Look-ups in named tables: a row name and a column name give one cell, copied from the table.

sogod:
fields: lepot, pogibaz
sol: [103, 42]
kuvopu: [170, 153]
posa: [105, 40]
ruloves: [72, 137]
vak: [168, 152]
rif: [191, 49]
fem: [81, 133]
dag: [187, 74]
faloz: [86, 51]

faloz, pogibaz: 51
posa, pogibaz: 40
faloz, lepot: 86
ruloves, lepot: 72
fem, lepot: 81
dag, pogibaz: 74
vak, pogibaz: 152
rif, lepot: 191
fem, pogibaz: 133
ruloves, pogibaz: 137
kuvopu, lepot: 170
dag, lepot: 187
rif, pogibaz: 49
posa, lepot: 105
sol, lepot: 103
kuvopu, pogibaz: 153
vak, lepot: 168
Which row has the largest lepot? rif

ruga =
         geb  nugugo
lek       30      61
soteb     30      61
nat       19      59
gibad     20      59
vamu      91      62
suramir   15      59

soteb, geb -> 30
suramir, geb -> 15
vamu, geb -> 91
gibad, nugugo -> 59
nat, nugugo -> 59
nat, geb -> 19
vamu, nugugo -> 62
lek, geb -> 30
lek, nugugo -> 61
suramir, nugugo -> 59
soteb, nugugo -> 61
gibad, geb -> 20

bugo =
columns: rufub, mimu
lagi: [5.13, -6.21]
viz: [9.09, 3.21]
finat: [-4.12, -0.89]
lolef: [-5.29, -6.00]
rubo: [8.25, -5.05]
sibi: [1.42, -7.27]
lekev: [4.78, 8.53]
fovilef: [0.96, -2.10]
ger: [5.03, -4.55]
gaz: [-6.97, 0.55]
saridag: [-1.69, 8.82]
lun: [-6.12, -3.85]
tirufu: [-2.66, 1.19]
nobe: [6.85, 5.18]

lekev, rufub: 4.78
tirufu, rufub: -2.66
finat, rufub: -4.12
nobe, mimu: 5.18
rubo, rufub: 8.25
tirufu, mimu: 1.19
fovilef, mimu: -2.10
viz, mimu: 3.21
ger, rufub: 5.03

lov =
	faz	pil	fugub
bak	38	138	177
rafele	66	136	210
tigokiz	18	139	78
nepava	52	146	57
fen	22	153	170

nepava, faz => 52
fen, faz => 22
bak, pil => 138
bak, faz => 38
tigokiz, pil => 139
nepava, pil => 146
fen, pil => 153
rafele, fugub => 210
nepava, fugub => 57
tigokiz, faz => 18
tigokiz, fugub => 78
rafele, faz => 66
fen, fugub => 170
rafele, pil => 136
bak, fugub => 177

Table foro
cols = kubuf, sabugo, lal, fel, buzo, til
danoziv: [5951, 8498, 7887, 5579, 6337, 2268]
nevaru: [4679, 6967, 6146, 5230, 4130, 4435]
nud: [4679, 4862, 5745, 5779, 6484, 1758]
lote: [3225, 4862, 5611, 5480, 4424, 3288]
teg: [6314, 6967, 5878, 4731, 5749, 4563]
botise: [6678, 5436, 5477, 4980, 7367, 3415]
gebop: [3225, 5436, 5745, 5480, 4277, 3415]
durabe: [3225, 5244, 5878, 5430, 4424, 3543]
fofav: [5769, 8307, 8021, 5679, 5749, 2140]
vis: [6678, 8307, 7619, 5380, 7073, 2523]
fomu: [5042, 7924, 7887, 5629, 5896, 2268]
sak: [6314, 6584, 5878, 4531, 5160, 4308]

sabugo of vis is 8307
lal of botise is 5477
sabugo of nud is 4862
til of vis is 2523
sabugo of lote is 4862
buzo of nud is 6484
fel of sak is 4531
fel of teg is 4731
til of botise is 3415
kubuf of durabe is 3225
lal of sak is 5878

tume.tsv
	zonede	folek	fof	kel	menosa
lozites	194	121	91	103	117
zameb	214	91	93	106	91
zele	120	127	145	165	126
loted	93	189	179	105	120
bok	204	142	102	114	75
bib	132	90	78	81	62
fiben	158	143	125	150	100
nabu	93	132	54	131	133
mirezi	155	182	107	213	104
vudu	182	164	119	69	93
bivali	196	118	123	147	83

What is the menosa of bivali in tume?
83
What is the kel of mirezi in tume?
213
What is the folek of nabu in tume?
132
What is the folek of vudu in tume?
164
What is the zonede of vudu in tume?
182
What is the folek of bib in tume?
90
What is the fof of bib in tume?
78
What is the menosa of bib in tume?
62
What is the kel of loted in tume?
105
Which row has the largest menosa? nabu

Table botev
           rad  tipeduz   lisu  butupuz  levup
dut       0.16    -0.02  -0.35     0.03  -0.49
ravaneg   0.37     0.91  -0.19     0.09  -0.98
mose      0.70     0.52   0.24    -0.12  -0.70
bel      -0.31    -0.07  -0.21    -0.27  -0.03
piz       0.08     0.19   0.04    -0.04  -0.02
takogen   0.00     0.19  -0.10     0.12  -0.49
sesup     0.10     0.36  -0.05     0.26  -0.90
tiser     0.29     0.20   0.25     0.01  -0.14
figu     -0.52    -0.49  -0.80     0.39   0.37
zez       0.27     0.21   0.09     0.15  -0.32
ribe     -0.21     0.04   0.24     0.63  -0.30
tozu      0.02    -0.50  -0.45     0.67   0.04

ravaneg, rad: 0.37
takogen, levup: -0.49
takogen, tipeduz: 0.19
dut, butupuz: 0.03
mose, butupuz: -0.12
sesup, levup: -0.90
tiser, rad: 0.29
piz, lisu: 0.04
ribe, butupuz: 0.63
dut, tipeduz: -0.02
mose, rad: 0.70
ravaneg, butupuz: 0.09
sesup, rad: 0.10
ribe, tipeduz: 0.04
tozu, levup: 0.04
piz, levup: -0.02
tiser, lisu: 0.25
takogen, lisu: -0.10
mose, lisu: 0.24

Table buv
fields: mopigid, pizi, ful, ref
fodeb: [177, 80, 190, 59]
mumufut: [203, 78, 89, 147]
kolu: [75, 117, 133, 198]
kivirer: [236, 98, 59, 81]
nize: [155, 192, 179, 112]
vumaz: [188, 182, 156, 111]
vetu: [79, 200, 214, 116]
rinev: [72, 179, 221, 108]

ref of rinev = 108
ful of kolu = 133
ref of kivirer = 81
pizi of kolu = 117
ful of kivirer = 59
ref of fodeb = 59
pizi of vumaz = 182
mopigid of vetu = 79
mopigid of vumaz = 188
mopigid of mumufut = 203
ref of nize = 112
ful of vumaz = 156
pizi of mumufut = 78
mopigid of kivirer = 236
pizi of vetu = 200
ref of kolu = 198
mopigid of rinev = 72

mored:
	vivig	fesebil	poz	maz	zetafi
sig	142	104	99	110	85
rufisi	134	167	86	102	119
pazelog	153	74	79	58	40
fivis	87	222	111	199	167
gorezog	35	136	147	137	131

fivis, fesebil -> 222
rufisi, fesebil -> 167
sig, maz -> 110
gorezog, fesebil -> 136
rufisi, vivig -> 134
fivis, vivig -> 87
pazelog, vivig -> 153
pazelog, fesebil -> 74
Which row has the largest fesebil? fivis

Table bel
|  | posasu | fugoli | vanul | zige | ril | vomulu | sofogeb |
|---|---|---|---|---|---|---|---|
| tud | 0.17 | -0.08 | 0.20 | 0.17 | 0.13 | -0.08 | -0.08 |
| zabaval | 0.31 | -0.20 | 0.36 | 0.31 | 0.25 | -0.20 | -0.20 |
| dunoved | 0.58 | -0.04 | 0.64 | 0.58 | 0.10 | -0.04 | -0.04 |
| lag | 0.06 | -0.03 | 0.08 | 0.06 | 0.08 | -0.03 | -0.03 |
| daves | -0.13 | 0.38 | -0.14 | -0.13 | -0.33 | 0.38 | 0.37 |
| led | -0.75 | 0.17 | -0.80 | -0.75 | -0.15 | 0.17 | 0.17 |
| fav | -0.05 | 0.10 | -0.04 | -0.05 | -0.06 | 0.10 | 0.10 |
| vir | 0.27 | -0.05 | 0.30 | 0.27 | 0.10 | -0.05 | -0.05 |
| sil | 0.19 | 0.44 | 0.19 | 0.19 | -0.37 | 0.43 | 0.43 |
| suti | 0.34 | -0.26 | 0.39 | 0.34 | 0.31 | -0.26 | -0.26 |
| fudore | 0.57 | -0.22 | 0.64 | 0.57 | 0.28 | -0.22 | -0.22 |

daves, vanul => -0.14
suti, zige => 0.34
zabaval, zige => 0.31
vir, zige => 0.27
zabaval, posasu => 0.31
fav, fugoli => 0.10
suti, fugoli => -0.26
sil, posasu => 0.19
zabaval, sofogeb => -0.20
Row with the largest ril: suti

